In the data rows, 128 means zero.
Some points, one per row:
[124 108 191 109 123 115 110 167 112 157 111 138 106  93  83 112 117 137
 139 111 100 168 124 116  98 177  82 134]
[ 64 200 171 113 116 171 212 182  76 150 117 139 153 140  61 108 168 140
  91 146  92 132 118 108 160 133 117 178]
[145  69  91 129 168 156 152 125 134 109 118 114  87 166 146 119 131  81
 168 142 126 123 148 112 147  52 108 148]
[126  78 156  78 114  92  46  54 148 137 187 130 182  89 106 119 109 155
 124 155  92 120 110 125  97 141 101 134]
[171  42 142 111  94 100  83 166 152  87 121 133  73  53 149 183 119 103
 192 186 128 100 162 152  87 105  92 104]
[130 120 162 140 106 107 178 124 113 172  85 107 149  89 205 105 149  98
 154 154 121 164 146 146  88 166  59 140]
[220  97 123 116 112  59 114 114  89 174  94 138 114 130 122 135 197 155
 102 100 132 163 177 122  90 140  75  78]
[ 40 252 140 171 169 149 255 148  76 166 116 123 211 194  26 106 193  90
 154 126 157 207 129  89 160 125  84 231]
[ 93 215 100 145 130 149 120 156  79 109 172 138  99 145 135 150 153 113
 101 112 136  54 140 110 115 120 180  54]
[102 139  62 111 109  68  74 111 122  68 151 168 117 137  86 183  69 109
  87 169 148 135  90 119 140 122 195 129]
[ 80 107 127 120 154 124 148 142  73 110 152 129 132 143  80 196 158 183
  98  71 120 167 110 100 183 146 104 196]
[177 116 123 131 107 157  67  67 114 144 180 162  75  78 188 129  42 134
 115 119 144  95 105 123 127  93 164  81]
[  0 247 116 136 155 118 188 145   0  34  66 131 204 207  46  91 228 140
 139  95  62 213 126 100 192 160  90 235]
[ 77  59 111  66 124 190  93 141  81 124 171 201 142 134  79 114 146 131
 103 160 101 124 136  94 124 130 148 171]
[205   0 179 126 150  84 129 143 193 124 181 141 130 117 114 159  81 146
 197  79 115 151  78 121  94  98  99  47]
[193  30 138 124 104 129  38 128 138 145 172 118  96 103 135  91 126 139
 110 104 222  84 121 105 101  36  76  99]
[153  86 134 150 125 115 197  88 146 131  54 105 102 230 113 108  91 213
 117 159 124 136 186  72  51 155  74 157]
[165  99 117 126 124 121  52 114 131 169 168 114 154 118  77  84  52 125
 149 111 169 165 134 229  48 134 124  69]
[221  30  59 147 116 107  97  53 108 166 207  37 121  71 168 208 124 204
 127 198 185 106 113 126  90  26  91 111]
[196  39 185 156 144 102 120  82 133 155 187 179 145 101 101  70 128 113
 120  99 144 220 157 134  59 128  98  89]
[156 117 135 116 156 105 125  95 121 161 104 127 108 114 214 117  40  84
 168 151 167 143  55 119 167 115 134 125]
[109 215  85 130  99 179 142 146 131 183 154 138  46 134 175  61 106 118
 143 234 172  70 174 136 137 127 118  97]
[113  55 139 123 187 169 129 119 172 113 144 151  75  66 160 140  92 162
 131 127 141 154 153 114  80  96 134  83]
[125 255 112  96  98 148 211 175  82  88 137 168 158 167 146  91 208  16
 107 109 110 153  76  26 184 107 133 183]
[115 120 205 179 121 136 102  98 117 110 131 134 172  53 168 153 147 161
 167 167 160 144 133 157 105 164  85 100]
[162  81 109 135 109 120 105 128 170 150 200   0 173  77 127 117  87 129
 131  99  99 155 149  91 116 129 130 117]
[148 119 132 116 155  94  76 115 149 175 103 139 160  85  56 164 101 171
 111 141  35 145 130 154 139 185 139  84]
[157  55 144 108 165  87 112 103  81 104 178 145 122 128  89 110 190 155
 143  77  84 172 124 118 131 101 109 137]
[127 182 160 140 144 153 120 147 151 155 109 163  88 157 197 155 104 139
 126 222  94  72 121 100 168  68 158 161]
[169  93 176 169 150 120 100  48 139 116 138 134 129  72 106 157 160 109
 111 111 112 123 108  84 206 151 159 126]
[136  99 114 174 148  52  89  91 130 106 136 134 220 169 104 108  79 169
 100 150 159 202  58  97 167 150 150 143]
[165  99 192 122 117 153 109 126 167 128 177 142 110 102 138  98 110 113
 172 145 115 127 112 179 102 119 106  97]
[140 140 150 139 155  73 141 121 109 120 149 161  95 131 153 169  94 162
 140 153 112  89 124 104 213 164 135 146]
[179  63 117 164  90  76 146  73 108 109 129 130 190 133  90 152 118 128
 186  99 116 128 133 129 118 148 111 110]
[153  80 127 101  87 142  42  94 195 142 162 113 117 134 196 177  64 138
 161 192 158  69 117 164 109 140 121  95]
[163 113 118 117 112  96 116 121 149 145 149 125 149  90 163  98 170 171
  91 203  74 130 132 123 171 132 151 165]
[144  83 203 135 160 122 115 156 161 174  98  92 112 122 150 165  74 169
 171 106 131 142 153 191 126 156  53 154]
[ 83 255 144 121  95 172 182 163  39 104  75 172  92 113 140  55 180  88
  53 147 123 133 171  49 186 132 192 227]
[150 173 106 119  86 116 111 114  54 196 132 194  68 145 133 132  68 128
  37 219  59 188 111 164 126 175 138  95]
[138 134 197 122 112 178 173 124 123 212  49 184 109 122 141  48  92 123
 143 129 105 243 137 132 181 144  91  25]
Here are 10 more points, each followed by its number:
[ 28 255  80 103 152 108 214 206  19  88 117 197 172 160 117  89 213  92
  87 123  83 152 111  59 178 102  78 234] 0
[193 144 120 122 137 121  98 136 136 164 134 213 133  80 174 125 116 129
 194 191 232 156 152  98  94 107 127  97] 1
[133 137 163  85 166  87 194  96  93  80 114  87 179 150 146 105 119  92
 152  98  91  87 174 126 189 106 135 156] 2
[110 103 149  82 156 147 172 110 163 138 128 147 137 158  71  83  85  68
 161  72  42 147 154  92 139 136  45 163] 3
[161 199 161 114 150 152 126 152 138 156  32 213  76 129 146 101  61 183
 203 187 102 167 177 166 123 214 110 108] 4
[113  67  70 134 127  96  52 128 144  68 143 123  95 160 168 133 171 166
 123 197  93  31 102 140 129  51 151 106] 5
[ 12 128 109 172 140 100 114 255 196 145 128 237  60 166 188  84 117  84
  86 172  78  62 138 134 170 123 137  86] 6
[144  97 170 179 122 132 109  99 106 201 101 103 155 145 164 103  97 111
 118 105 170 192 115 136  96 127 110 104] 7
[ 84 138 182 116 122  90 140 111 160 101  81 155  61 150 165 134 140 162
  88 140 129 131 137 198 155 103 171 128] 8
[115 106  61 159 173 207  96  59 168 145 205  71 183 134 114 214 122 137
 190 107 182 144 112  81  59  50 159 175] 9
Which of these numbered points is nearest to each point below, looking only along the 5 directions in which the first points spread most? Its number follows each.
[151  84 143  96  53 122 156  97  67 156 100 127 196 116 152 121 133 150
 126 151 216 184 195 110  59 143 123  80] > 7
[ 67 255 100 108 109 114 201 165   8  50  96 100 161 172  82 108 178 105
 133  56  88 202 170  83 239 125 100 203] > 0
[134 172 140 147 126 176  90 170 132 112  83 153  69  79 115 206 140 158
 144 142 100  91  97 143 107 134 149 160] > 8
[106 107 184 127 106 110 177  95 110 152  80 159 121 180  57  99 116 105
 149  71 114 193 145  75 122 163 111 176] > 3
[ 71 134 109  71 137 181 114 122  85  95  87 184 124  55 188 118 126 151
 154 174 140 113  89 156  90 121  88 175] > 8
[ 12 249 144 150 107  75 255 201  53 110 112 135 194 119  60  47 213 127
 141  99 114 218 223  63 160 126 113 255] > 0
[132 111 151 174 129  53 154 231  93  99 162 162  76 155 157 122 175 120
 149 122 122  92 141  78 130 148 125 163] > 2
[ 44 255 102 133 163 181 243 191  40  86  86  88 182 188  60 119 207 132
  93  64 117 205 142 140 240 183 189 202] > 0
[164  59 148 115  91 104 145 169 151 152  88 140 124 124  30 133 179 110
 173  47 113 152 148 115 193 147 101 137] > 3
[ 88 164  72  99 133  89 132 158 110 194 131  11 169 104 163 127 210 139
 160 107 122  94 115  63 158 110 155 110] > 2
[ 67 167  87 117 105 133 130 135 132 124  91 102  44  89 192 101 104  54
  83 255 184 180 172 138  92 100 166 129] > 6
[149 116 167 105 141 135 137  76 120  93 137  97 130 128 101 145 148  95
 140 104 144  43 146 138 157 170 105 180] > 2
[142  86 147  53 154 135  44 114 173 123 128 186  85 115 205 154 133 106
 116 163 186 126 102 166  91 116 165 107] > 1
[177  32 152 139 108 172 130 164 170 111 102 138 111 153 106 145 147 181
 133  79 113 144 154 159  72 172 135  58] > 7
[165 137 107  85  81  82 103  74 133  87  98 108  17 131 172 193 146 111
 144 204  87  82  80 113 137  93 164  76] > 5
[ 95 148 128 130 102  80 148 171 179 141 163 150  45 156 130 108 159 134
  80 203 129 169 173 138 164 164 134 163] > 8
[121 118 172  93 145  71 226 164 182 145  70 150 119 164 176  86 195  77
 106  86 108 168 165 130  68 165 119 136] > 3
[129 232 137 121 110 129 195 212  91  97 103 154 107 127 116 153 210  89
 178  84 110 114 122  94 129 128  96 177] > 2
[129 166 191 120 139  95 137  89 122 209  16 175  28  43 183  96  37 157
  85 137  65 179 107 209 135 255 103 110] > 4
[112  49 176 189 156  86 212 153 131 112 200 142 118 139  75  80 204 134
 135 120 137 133 153 138 154 130 100  86] > 3
[ 74 103 196 104 160 107 196  61  82 241  17 185  97 134 171  80 113 142
  76 165  42 151 149 142  85 229 131 100] > 4
[121  93  55 139 135  96  91 105 128 124 188  58 113 127 165 140  76  84
 182 142 218  65 114  90  80  42 208 140] > 5
[ 86 119 181 106 107  79 184  82  90 138  73 165 144 113 109 122 119 115
 118  63 132 196 157 202 122 174 121 142] > 3
[162 102 179 136 177 133 136  60 141 176  84  58 129 155 121 112  88 122
 130 132 183 173 112 159 102 159 123 150] > 7
[184 124 159 131  62 101  91 144 115 186 146 165  53  77 157 141 149 105
 147 140  62 117 117  59 104 119 103  49] > 1
[172  73 155 158 142 103  58 121 193 158 124 137 122  86 162 118  92  90
 212 101 158  58 155 114 125  83 102  50] > 1
[145 167 143 167 142 185 184 114 170 202  52  87 114 141 186  95  54 116
 123 104  89 188 216 166 115 212  49 161] > 4
Now 10 new points, numbered from 0 again:
[ 79 235  95  99 107 173 255 193  14 142  91 102 184 166   0 100 187 140
 148 106  73 165 204  86 204 164 148 211] 0
[174 181 190 163  73 190 115 114 156 154  56 165  38 107 174 132  94 131
 114 148 120 175  90 150 145 131  73 136] 1
[109 158  74 205 182 141  66 133 160 124 115 146  67  75 161  99 110 111
 109 143 140  64  57 153 113  50 161  49] 2
[117 123 162 165 116 128 162 157  86 125  94 148 126 145  95  67 126 144
 103 121 136 148 122 151 154 198  99 148] 3
[ 94 102  60  94 124 148 159 103 152 123 204 166 148 149 137 160 141 143
 117 139 119  81  76 127 115 117 124 110] 4
[184  67 148 152  83 188  95 158 171  95  89 136 118  86 123 132 112 178
 126 158 123 101 105 174 129 128 204 114] 5
[139 176 111 113  78 183  54 125 145 168  97 141   9  94 236 138 108  97
 111 196 126 110 145 136  58 112 147  77] 6
[191 140 246 158 143 120 164 142 189 194  87 192 102 168 170 105  87 101
 114 126  97 137 114 220 150 206  55 140] 7
[186  69 156 123 169  86 111  96 206 180 184 127 126 109  90 153 106 183
 162  40 174 154  98 152 119 169  90  57] 8
[155 113  93 131  93 141 141  40 120  54 156 147 119 177  86 115 149 147
 169  90 159  41  71 139 133  57  94 151] 9
The same question for these:
[163  77 183  97 119 146 167  53 139 223  86  61  72 138  94  90  75 133
 115 175 129 230 170 131 114 185  54 171] > 7
[ 59 255 140  74 168 137 255 165   0 151  78 102 184 183  18   2 183  99
 116 121  93 171 202  59 178 172  80 255] > 0
[ 98 135  80 127 130  81 121 104  85 114 123 145 189 151  94 139 149 170
 177 157 153  98  76 173 144  97 184  97] > 4
[ 43 255 160 139 163 121 255 127   0 113 166 113 247 193  20  55 253  82
 110  35 105 232 154  66 221 168  78 255] > 0
[163 115 171  94  68 116 165 147 110 156  69 150 119 182 209 109  83  84
 129 192 127 157 147 151 156 140 150 111] > 1
[ 72 179  64 123 110 152  67 199  89  95 145 178 101 132 217  57 132 104
 129 206 131  47 133 127 133  63 142 117] > 2
[ 97 198 132 107 174 171  54 205 176 114 136 183 102 137 187 133 150 114
  90 136 148  27 157 107 106 158 154 153] > 2
[125  93  92 119 110 109  72 195 140 172  94 173  96  99 200  79 113 108
 160 200  99 108 136 156 135  72 179  64] > 2
[ 37 104 101 100 110 159 104 154  98  91 176 174  62 144 184 121 107  88
  94 120  48 117 159  85 180  59 137  95] > 2
[144  88  85  86 113 142 112 116 162 183 177 125 129 157 116 187  63 130
 166 164 150 156 161 168  58  99 177  93] > 5
[188 190 127 140 122 149 135 218 147 178 120 230   0 142 248 133  32  34
 139 243 134 121  79 174 148 171 111 149] > 6
[115 193 130  34 104 151  52 117  75 112 130 119  77 111 209 152  84  55
 140 245 133  72 135 144 155 138 166 116] > 2
[209 127 152 121 124 145 182 196 112 107  31 160 204 156 119  94 124 126
 159 135 116 172 131  93 176 187  84 150] > 3
[149 176 116 143 121 124 107 128 106 126 190  66 127 103 153 103 147 146
 120 165 128  64 129 163 116  84 155 154] > 4
[170  82  93 118 124 131  87 114 148 163 170 155  98 143 154 158  20 183
 145  73 142  99 172  92  76 166 165 138] > 5
[ 64 255 182 153 207 139 255 253  41 124 108 139 253 190   0 135 203  97
  96  64 132 245  99  82 179 218  93 255] > 0
[113 122  39  91 147 210 139 160 132  46 108 125 190 156  98 184 106 135
 138 118 128 127 168 158 170 136 140  75] > 4
[120  63 168 160 116 147 129 158 148 115 175 163 104 130 154 102 109 152
 119 169 120 103 115 176 103 164 116  57] > 5
[ 97  69  60 112 168 132 123 124  51   6 189  89 175 138  38 134 154 160
 112  98 179 139 212  78 114  39 109  91] > 9
[ 58 160  73 181 162 111  83 130  61 143 172 151 101 145 139 118 120 160
 191 110 206 117 120 166 160 132 144 113] > 4
[144 160 111  98  92  94 103 152 111 174  94 193 154  67 106  89 113 140
 140  96 107 211 124 149 208 174  98 146] > 3
[159  86  76 167  55 117  31 151 177 151  83 161  67 113 255 102  81 120
 103 154  82  89 199 165 117 104 162  57] > 6
[146 103 101 107  94  64 110 135 108  88 113 126  78 148 110 103 135 113
 135 130 126 109 151  95 179 109 144  62] > 4
[116 112 130 157 153 107  95 160 190 130 160  99  57  76 138 113 137 164
 122 152 118 102 137 166  82  93 128  57] > 5
[109 183  85 109 144  89 107 206 201 147 160 150  40 161 255 115  93 104
 115 210  58  27 123 156 105  67 231 150] > 6
[116 149  95 137 108 154 148 160 109  78 148 180 141 114 133 134 126 147
 120 177 142  75 143 116 166  86 134 105] > 4
[ 75 233 161 145  60 153 229 194  73 101  73 110 217 166  75  84 217  91
 116  46  89 196 112  76 217  87  83 222] > 0
